In the data rows, zero lies at 4.5, halfway between 4 and 5.
Here is a table of points, one per row:
[8 5 4 4 5 6 0 3 5 7 6 7 3 4 3 3 2 2 6 6 3 8 5 4 4 5 7 4 3 4 6 7 3 5 5 7 2
 5 5 5 3 6 3 3 4 4 6 3]
[6 5 2 4 6 6 5 4 5 8 5 4 6 6 2 4 6 2 4 4 4 1 4 5 3 3 2 5 0 8 5 4 3 1 4 5 2
 4 4 4 7 6 4 4 5 5 8 8]
[6 8 5 2 2 3 5 5 6 9 3 5 5 5 8 5 2 7 6 5 5 3 4 3 4 4 3 3 8 6 7 5 3 3 2 4 2
 2 7 3 3 2 7 4 6 5 5 1]
[5 3 4 4 5 3 5 5 3 9 2 2 5 4 5 6 8 7 4 5 5 8 4 4 5 3 4 2 5 4 4 5 4 5 7 6 5
 6 3 6 3 6 3 3 6 4 5 5]
[5 1 8 2 3 4 5 5 4 3 5 6 4 4 4 5 6 5 6 4 9 5 7 3 3 6 4 7 7 4 4 8 2 5 3 5 2
 5 1 4 2 4 4 5 3 4 6 5]
[3 8 4 4 5 3 6 4 3 2 5 4 1 5 4 5 6 6 4 4 6 4 4 2 8 3 6 3 2 4 4 4 6 8 5 4 4
 4 4 4 7 3 7 3 2 8 6 2]
[5 4 2 5 5 3 4 5 3 4 2 4 7 7 5 3 7 2 4 4 4 7 5 5 4 9 3 4 6 6 4 2 3 6 4 5 5
 3 7 5 2 6 5 5 3 5 4 5]
[4 6 4 6 4 5 2 5 4 2 4 4 3 5 5 6 4 6 6 3 5 4 6 8 5 2 3 4 2 7 5 3 3 4 0 6 9
 7 5 4 3 5 5 5 4 4 4 2]
[5 3 5 4 6 4 3 6 5 7 3 5 0 2 2 7 3 3 4 6 5 3 6 3 6 6 3 5 7 5 2 4 5 5 3 4 5
 9 5 6 5 5 6 7 7 5 2 6]
[4 3 2 4 4 1 6 4 4 4 5 3 2 3 2 6 5 4 4 5 4 7 2 4 7 4 6 5 5 4 6 3 3 2 5 2 4
 4 8 5 2 6 6 2 6 4 3 8]
[6 4 6 5 5 7 5 4 4 6 6 5 5 5 7 4 0 4 3 6 7 5 2 6 4 6 5 6 4 7 4 5 5 7 8 3 2
 5 6 4 6 6 2 3 6 4 4 4]
[1 7 5 4 6 6 5 3 4 3 3 5 5 3 4 7 5 4 1 5 4 5 2 3 7 3 5 8 4 5 6 7 5 4 5 7 5
 4 3 6 2 6 4 6 4 9 5 2]
[7 7 6 6 5 5 4 2 3 0 7 3 8 4 6 4 7 5 5 3 3 3 3 5 5 6 3 5 7 5 1 3 3 5 4 3 3
 5 6 4 3 6 5 3 6 3 4 0]
[1 2 5 8 5 4 2 5 5 5 2 5 6 6 6 5 4 1 6 6 7 6 4 6 6 3 4 5 5 5 2 5 5 4 4 1 1
 3 5 4 3 4 5 5 5 2 8 3]
[6 7 6 5 6 5 4 9 6 3 4 3 3 9 5 6 5 5 5 8 1 7 4 5 4 7 3 5 6 2 9 7 7 5 2 6 5
 5 5 7 6 5 4 3 7 4 7 5]
[5 1 4 3 4 6 1 5 3 5 6 5 9 5 3 8 6 8 3 4 4 4 4 4 5 4 3 3 5 2 3 5 7 6 3 4 1
 4 4 3 4 6 7 5 1 5 4 7]
[5 4 1 5 5 4 4 4 6 4 5 5 1 3 2 8 5 6 4 3 2 7 4 3 3 5 6 8 5 5 7 2 3 6 5 4 3
 4 7 5 9 4 3 5 3 4 3 1]
[3 7 4 3 9 1 3 6 4 4 3 6 3 5 5 4 5 5 5 5 7 6 3 3 3 4 5 5 4 5 3 6 5 6 6 5 6
 6 6 1 5 4 5 8 6 4 4 2]
[3 2 4 5 8 4 7 3 5 3 6 9 4 4 8 4 8 3 4 4 3 1 6 4 4 4 4 5 5 4 2 4 7 5 4 8 4
 4 7 4 3 5 3 2 6 4 6 5]
[3 2 3 4 2 7 6 4 6 0 0 4 6 4 4 6 3 3 4 5 4 5 3 4 3 2 4 4 5 5 3 5 6 7 4 3 4
 3 2 5 9 6 5 4 6 5 2 6]
[4 6 2 5 2 4 2 7 3 6 9 5 6 5 9 6 3 3 4 5 6 5 5 3 5 4 5 5 5 7 2 4 4 8 3 6 7
 4 1 5 3 3 5 3 4 4 4 7]
[3 4 3 3 5 4 5 2 3 5 5 2 4 4 6 2 3 4 4 4 4 5 5 6 2 4 8 4 6 3 0 7 2 4 4 6 6
 2 5 7 2 6 5 6 4 6 4 4]
[4 3 5 5 3 4 6 6 3 4 4 5 8 5 6 6 1 3 3 6 2 5 6 2 2 5 5 3 4 4 5 4 2 4 7 6 6
 7 6 2 4 4 6 4 3 5 5 5]
[6 6 6 5 2 3 5 4 3 4 8 6 3 6 3 5 5 5 8 4 4 5 3 6 5 4 3 4 3 4 0 5 7 1 5 4 6
 2 4 4 4 6 2 5 5 7 1 5]
[4 0 3 6 7 6 2 2 6 1 7 3 6 4 7 5 3 7 4 5 4 5 5 5 5 6 4 1 5 5 7 5 6 0 5 5 7
 5 4 3 6 5 5 5 6 5 4 6]
[5 6 3 9 5 2 3 3 3 5 2 4 5 4 4 3 4 4 7 5 5 2 6 4 4 5 4 4 6 6 4 7 1 3 4 7 3
 4 0 4 8 5 5 3 4 5 6 5]
[6 7 7 6 4 8 7 5 3 4 6 3 6 6 3 6 7 5 6 5 4 5 4 5 3 0 7 3 5 7 4 0 5 5 3 7 3
 6 4 4 4 5 4 5 6 3 4 2]
[9 2 3 4 7 3 7 4 7 4 5 6 5 8 5 4 5 3 4 5 6 5 6 4 4 2 6 4 2 4 4 7 2 4 3 0 7
 6 5 6 4 4 6 6 4 4 5 5]
[3 6 5 4 5 4 5 3 6 9 6 4 6 4 2 7 4 3 3 7 5 3 3 5 6 5 8 4 6 4 4 6 4 6 3 5 3
 6 6 6 8 5 9 8 3 4 2 5]
[5 1 8 8 4 4 4 5 3 7 4 4 3 5 5 5 2 2 6 3 4 5 7 4 4 3 7 5 4 5 5 3 8 5 2 3 8
 3 8 3 5 4 4 4 4 7 5 4]
[5 3 7 4 4 7 3 2 3 5 3 4 4 4 6 2 8 4 5 6 6 4 5 3 5 5 3 4 3 4 7 5 3 6 5 2 5
 6 9 3 3 3 5 4 4 5 4 7]
[3 4 3 4 5 6 7 4 4 9 0 6 8 4 2 4 3 7 7 4 6 3 2 6 5 5 6 5 5 3 5 4 7 4 2 2 9
 7 4 4 2 7 3 2 1 4 4 2]
[3 3 5 6 4 5 2 6 4 6 7 5 5 4 6 4 4 8 2 4 3 3 2 2 3 3 3 7 4 3 4 1 4 4 5 0 4
 5 4 5 4 3 4 7 5 5 6 2]
[2 5 5 4 5 4 4 6 4 6 6 6 3 4 3 2 8 3 2 7 2 6 5 5 2 4 3 3 5 6 3 7 5 2 6 1 6
 6 3 6 6 3 8 3 4 4 3 0]
[7 1 4 4 4 7 7 5 3 3 4 3 1 3 6 4 5 7 4 6 7 4 1 4 3 4 6 5 1 5 5 6 8 5 4 8 1
 5 4 3 2 3 7 5 2 5 3 5]
[4 2 5 3 6 7 4 7 5 4 6 3 4 3 4 0 3 4 5 2 3 3 4 5 4 1 3 6 5 4 5 5 2 6 7 7 7
 2 6 4 3 6 6 4 4 4 4 5]
[8 5 8 3 6 6 5 5 2 2 4 4 4 3 6 3 4 6 4 3 4 5 7 6 6 6 7 7 6 6 4 3 6 5 3 1 7
 4 2 3 7 6 4 3 4 5 5 5]
[5 4 7 4 8 5 6 3 6 4 4 7 4 5 4 4 0 6 3 4 5 8 6 4 5 3 2 5 4 3 3 1 1 4 5 4 1
 4 2 2 4 3 4 3 4 5 4 4]
[4 2 6 6 3 1 7 5 4 5 5 5 6 3 7 5 7 3 3 4 5 4 3 6 5 4 5 6 3 3 9 5 1 5 5 6 4
 3 2 3 5 6 4 6 4 3 2 4]
[3 7 5 3 3 5 3 3 6 3 5 3 2 4 2 5 7 2 3 4 7 5 2 5 4 7 5 3 6 5 7 2 4 3 3 3 8
 4 3 2 2 3 3 4 5 6 4 7]
[2 4 6 7 5 5 7 2 6 6 6 7 5 4 5 2 6 8 4 5 4 7 5 5 4 4 2 3 6 7 6 3 4 8 4 6 5
 4 5 7 4 4 4 5 4 4 6 7]
[0 7 4 4 3 8 4 6 7 4 5 4 5 5 6 2 7 4 6 4 6 5 5 3 8 5 7 3 4 3 3 6 2 3 3 4 3
 5 7 5 8 7 2 3 2 6 3 4]
[7 8 1 4 1 4 5 4 5 4 5 6 2 3 5 2 3 2 3 6 5 6 7 6 5 4 2 4 5 1 3 5 8 5 4 5 2
 7 4 2 4 5 4 6 6 4 7 2]
[7 7 4 7 3 3 4 5 9 2 4 7 3 3 4 5 5 8 5 5 3 2 5 5 4 5 6 3 4 5 3 5 2 7 7 4 7
 4 4 4 1 6 4 5 4 5 7 6]
[3 6 4 4 5 5 6 5 7 7 5 3 9 2 2 6 5 6 3 4 5 7 7 2 4 8 5 5 0 4 1 6 8 4 5 6 6
 2 4 5 5 4 5 4 7 3 4 4]
[5 6 3 3 4 4 1 2 5 4 4 5 7 6 3 6 7 7 3 4 7 2 7 5 3 1 6 8 8 4 8 7 6 5 8 5 6
 4 6 4 6 2 3 3 6 5 2 6]
[3 4 3 4 5 1 6 8 3 0 7 3 7 6 2 0 2 5 4 6 8 3 6 4 4 6 5 2 4 5 8 4 6 5 2 3 1
 5 6 8 4 3 0 5 5 5 5 3]
[1 4 7 4 3 3 5 6 5 6 5 5 5 3 2 4 5 5 6 4 2 3 7 8 4 5 5 5 4 8 5 5 4 6 6 5 2
 4 5 2 4 6 5 4 5 5 5 5]
[6 4 5 4 5 7 6 4 3 6 5 3 3 3 3 7 3 2 4 4 2 3 4 3 5 4 2 1 5 3 4 8 4 7 4 3 7
 3 5 5 5 3 0 7 1 3 4 3]
[5 5 3 5 4 4 5 5 4 3 1 4 3 8 4 3 3 7 4 5 0 4 6 3 7 6 6 4 6 8 5 8 6 2 3 3 2
 4 3 4 1 2 3 4 1 2 3 5]
[4 9 4 5 8 4 6 5 5 4 6 4 4 2 8 8 3 4 6 3 4 5 4 6 2 4 4 5 4 4 6 5 5 4 6 1 2
 5 5 4 5 5 4 4 3 5 5 9]
[6 8 7 7 2 3 5 3 3 2 5 5 8 4 4 0 3 5 5 5 4 6 3 3 5 3 3 5 5 5 3 3 6 2 3 7 8
 5 9 4 7 4 5 5 3 3 5 8]
[6 2 4 3 4 6 7 5 7 4 6 4 9 3 4 4 6 3 9 4 2 5 2 7 9 4 5 7 5 4 5 5 5 6 6 5 4
 8 3 5 4 0 4 4 5 9 3 3]
[3 2 4 3 3 3 6 3 7 3 9 2 2 6 5 8 3 4 7 6 6 3 6 6 5 5 2 5 8 6 4 3 5 2 7 6 8
 4 4 4 6 7 4 3 3 2 7 3]
[5 5 5 5 3 7 6 6 4 5 5 6 3 8 3 5 2 3 4 0 8 5 4 4 4 7 4 3 8 4 7 7 7 4 5 4 2
 8 4 7 3 4 9 6 7 3 5 4]
[4 6 2 3 4 9 5 6 2 3 3 9 4 4 5 5 4 5 7 8 6 5 7 4 5 5 4 3 5 4 8 2 2 2 5 2 6
 2 4 7 3 5 6 7 7 4 5 3]
[3 4 5 4 6 4 2 4 5 3 3 4 5 4 1 6 6 2 3 5 4 3 3 5 5 6 8 4 7 2 4 0 6 4 7 6 5
 3 3 3 5 0 4 4 5 3 5 6]
[6 5 4 6 6 5 5 7 8 8 3 2 2 6 5 2 6 3 3 6 5 3 6 5 4 5 4 5 5 2 5 2 6 3 6 6 4
 4 2 4 4 6 4 5 4 5 3 5]
[1 3 5 3 4 3 5 1 3 5 5 3 3 7 6 4 3 6 6 3 1 3 5 6 4 6 3 7 0 2 5 4 3 7 5 5 4
 5 3 5 4 5 5 4 6 4 3 6]
[5 5 5 4 4 6 5 7 4 5 2 4 3 5 3 6 6 6 3 3 6 3 4 8 5 7 5 5 3 3 1 6 1 4 5 7 6
 3 8 5 8 0 3 3 5 4 5 6]
[6 6 6 2 5 1 1 4 7 3 0 5 5 4 6 6 4 2 4 3 5 3 5 5 5 6 3 3 1 5 5 1 6 3 7 6 4
 3 4 9 5 4 4 4 3 3 4 3]
[4 3 5 1 1 2 4 5 4 5 4 7 4 4 7 3 4 6 4 2 2 5 3 3 5 4 7 4 5 4 3 4 4 5 3 4 4
 7 2 3 8 4 4 8 7 4 7 5]
There is one direction along which these points spread out most. Where along it does each point below lie, from 0 to 99? The average is 50, and the first point in the table lies past the average. One standard deviation of the points above along it is 16.
[6 4 6 5 5 7 5 4 4 6 6 5 5 5 7 4 0 4 3 6 7 5 2 6 4 6 5 6 4 7 4 5 5 7 8 3 2
 5 6 4 6 6 2 3 6 4 4 4] --> 57
[6 6 6 5 2 3 5 4 3 4 8 6 3 6 3 5 5 5 8 4 4 5 3 6 5 4 3 4 3 4 0 5 7 1 5 4 6
 2 4 4 4 6 2 5 5 7 1 5] --> 31
[3 2 3 4 2 7 6 4 6 0 0 4 6 4 4 6 3 3 4 5 4 5 3 4 3 2 4 4 5 5 3 5 6 7 4 3 4
 3 2 5 9 6 5 4 6 5 2 6] --> 40
[1 3 5 3 4 3 5 1 3 5 5 3 3 7 6 4 3 6 6 3 1 3 5 6 4 6 3 7 0 2 5 4 3 7 5 5 4
 5 3 5 4 5 5 4 6 4 3 6] --> 31
[6 6 6 2 5 1 1 4 7 3 0 5 5 4 6 6 4 2 4 3 5 3 5 5 5 6 3 3 1 5 5 1 6 3 7 6 4
 3 4 9 5 4 4 4 3 3 4 3] --> 48
[1 4 7 4 3 3 5 6 5 6 5 5 5 3 2 4 5 5 6 4 2 3 7 8 4 5 5 5 4 8 5 5 4 6 6 5 2
 4 5 2 4 6 5 4 5 5 5 5] --> 39
[4 3 2 4 4 1 6 4 4 4 5 3 2 3 2 6 5 4 4 5 4 7 2 4 7 4 6 5 5 4 6 3 3 2 5 2 4
 4 8 5 2 6 6 2 6 4 3 8] --> 45
[7 1 4 4 4 7 7 5 3 3 4 3 1 3 6 4 5 7 4 6 7 4 1 4 3 4 6 5 1 5 5 6 8 5 4 8 1
 5 4 3 2 3 7 5 2 5 3 5] --> 55
[3 7 4 3 9 1 3 6 4 4 3 6 3 5 5 4 5 5 5 5 7 6 3 3 3 4 5 5 4 5 3 6 5 6 6 5 6
 6 6 1 5 4 5 8 6 4 4 2] --> 61
[5 4 1 5 5 4 4 4 6 4 5 5 1 3 2 8 5 6 4 3 2 7 4 3 3 5 6 8 5 5 7 2 3 6 5 4 3
 4 7 5 9 4 3 5 3 4 3 1] --> 49
[5 3 7 4 4 7 3 2 3 5 3 4 4 4 6 2 8 4 5 6 6 4 5 3 5 5 3 4 3 4 7 5 3 6 5 2 5
 6 9 3 3 3 5 4 4 5 4 7] --> 46
[3 4 3 4 5 1 6 8 3 0 7 3 7 6 2 0 2 5 4 6 8 3 6 4 4 6 5 2 4 5 8 4 6 5 2 3 1
 5 6 8 4 3 0 5 5 5 5 3] --> 78
[5 1 8 2 3 4 5 5 4 3 5 6 4 4 4 5 6 5 6 4 9 5 7 3 3 6 4 7 7 4 4 8 2 5 3 5 2
 5 1 4 2 4 4 5 3 4 6 5] --> 66
[4 2 6 6 3 1 7 5 4 5 5 5 6 3 7 5 7 3 3 4 5 4 3 6 5 4 5 6 3 3 9 5 1 5 5 6 4
 3 2 3 5 6 4 6 4 3 2 4] --> 35
[7 8 1 4 1 4 5 4 5 4 5 6 2 3 5 2 3 2 3 6 5 6 7 6 5 4 2 4 5 1 3 5 8 5 4 5 2
 7 4 2 4 5 4 6 6 4 7 2] --> 83
